Each named move below is a turn or a mirror, shown by a few rows before and after it. Which moves, in which order, take the first row of each later pair to the second? The first pair is answered.
Bug:
[ 0.92  0.00 -0.43 -0.90 -0.24 -0.45  1.73  0.83 -0.55] |-> [ 0.74 -0.06 -0.74 -0.85 -0.88 -1.37  0.80  0.26 -0.56]
[-1.42 -0.53  0.53  1.45  0.72  0.09 -1.45 -1.62  0.52] |-> [-1.35 -0.24  0.75  1.61  1.52  1.29 -0.18 -0.49  0.88]
[-0.81  0.26  0.86  2.11  1.24  1.95 -0.21  2.42  1.51] |-> [-1.14  0.10  0.15  2.06 -0.89 -1.42 -3.02 -0.40  1.25]
[ 0.37  0.17 -0.53 -2.95 -1.01  1.03  2.60  0.09 -1.38] |-> [ 0.25 -0.22 -0.91 -3.17 -2.07 -0.59  1.15 -0.97 -1.45]
dut:
[-0.04 -0.51 -1.27 -3.22 -0.38  1.99  3.03  0.26 -0.77] |-> [ 0.13 -0.17 -0.89 -2.03  0.68  2.82  2.93  1.54 -0.04]
[-0.53 -0.68 -0.23 -1.30 -1.69  0.26  0.48 -1.22 -0.48] |-> [-0.20 -0.08  0.41  0.96  0.58  1.64  1.01  1.34  0.58]
[-1.37  0.76 -1.34  1.21  0.40  0.76  0.96  2.92  1.69] |-> [-1.71 -0.13 -2.17 -1.68 -2.53 -1.03  0.22 -0.48  0.30]
[-0.04  0.53 -0.07  1.40 -0.08 -1.58 -2.09 -0.64  0.49] |-> [-0.13  0.68  0.07  1.62  0.10 -1.27 -2.04 -0.40  0.70]
Pirot:
[-0.63 -0.61  0.42 -0.36 -0.71  0.59 -0.41 -1.88 -0.63] |-> [ 0.40 -0.36 -0.02  0.86 -0.76 -1.56 -1.22 -0.51 -0.04]
[ 0.31  0.05 -0.59  0.03  0.25  0.14  0.70 -0.32  0.68] |-> [-0.14  0.08 -0.66 -0.02  0.37  0.21  0.36 -0.78  0.80]
[-0.44 -1.15  0.46  0.84 -0.07  0.36 -0.21 -1.26  1.91] |-> [ 0.94 -1.26 -0.68  0.44 -0.85 -0.92  0.72 -0.02  1.78]
[ 1.15 -0.79 -0.51 -1.11 -1.18 -1.43 -0.33 -0.17  0.49] |-> [-0.56 -0.91  0.51 -1.55 -0.79  0.40 -0.57 -1.68  0.30]
bisuk:
[ 0.25 -0.02 -0.74 -1.89 -0.64  0.51  0.89 -0.92 -1.15] |-> [ 0.52  0.13 -0.63  0.17 -0.78 -1.69 -1.46 -1.07 -0.31]
[-0.08  0.50  1.13  0.33  0.91 -0.52  0.13 -1.40  0.09] |-> [-0.12  0.61  1.09  0.01  0.88 -0.04  0.94 -1.57 -0.06]
[-1.52 -0.39  1.22 -0.41 -0.62  0.44 -1.42 -2.64 -0.48] |-> [-1.80 -0.50  1.43 -0.28 -0.30  0.62 -1.37 -2.71 -0.27]
Then:
(2 to 3 moves a pair)
[ 0.62 -0.88 -0.57 -2.54 -0.60  0.37  2.41  1.17 -0.76] |-> [-1.55 -1.07  0.51 -1.53 -1.27 -0.58 -1.25 -2.59 -0.69] : dut, Bug, Pirot
[-0.59 -0.57  0.12 -2.72 -0.05  1.90  1.56 -0.15 -1.34] |-> [-1.85 -0.35  1.24 -1.29  0.79  2.55  0.05 -1.48 -0.80] : Pirot, Pirot, Pirot
[ 0.11  0.43 -0.20  1.29 -0.77 -3.30 -2.78 -0.62  1.14] |-> [ 0.00 -0.07 -0.39 -1.60 -2.12 -2.71 -1.16 -2.09  0.02] : dut, Bug, dut
[ 1.73 -0.13 -1.48 -1.38 -1.42 -1.73  1.25  1.43 -0.40] |-> [ 0.17  0.57  0.28  2.91  1.06 -0.93 -1.72  1.55  1.10] : dut, Pirot, Pirot
[ 0.65  1.27  0.63  2.24  1.77  0.14 -0.79  1.15  2.13] |-> [-1.38  0.37  0.71 -1.79 -0.36  1.17 -0.52 -3.32  0.19] : Pirot, Pirot, dut
[ 1.43 -1.12 -1.08 -2.43 -0.89 -1.89  0.98 -1.06 -1.68] |-> [-0.82 -0.40  1.66  1.92  3.22  1.38 -1.10 -0.71 -0.14] : Pirot, dut
[-0.06 -0.35  0.33  0.33  1.62  1.89  1.02  1.35  0.32] |-> [-0.30 -0.93 -0.25 -2.03 -0.25  1.23  1.18 -0.55 -0.49] : dut, Bug
[ 0.31  1.03  0.50  3.89  2.72  0.57 -0.41  3.15  1.61] |-> [0.44 1.18 0.55 2.92 3.01 1.94 0.97 3.61 1.36] : Bug, dut, Bug
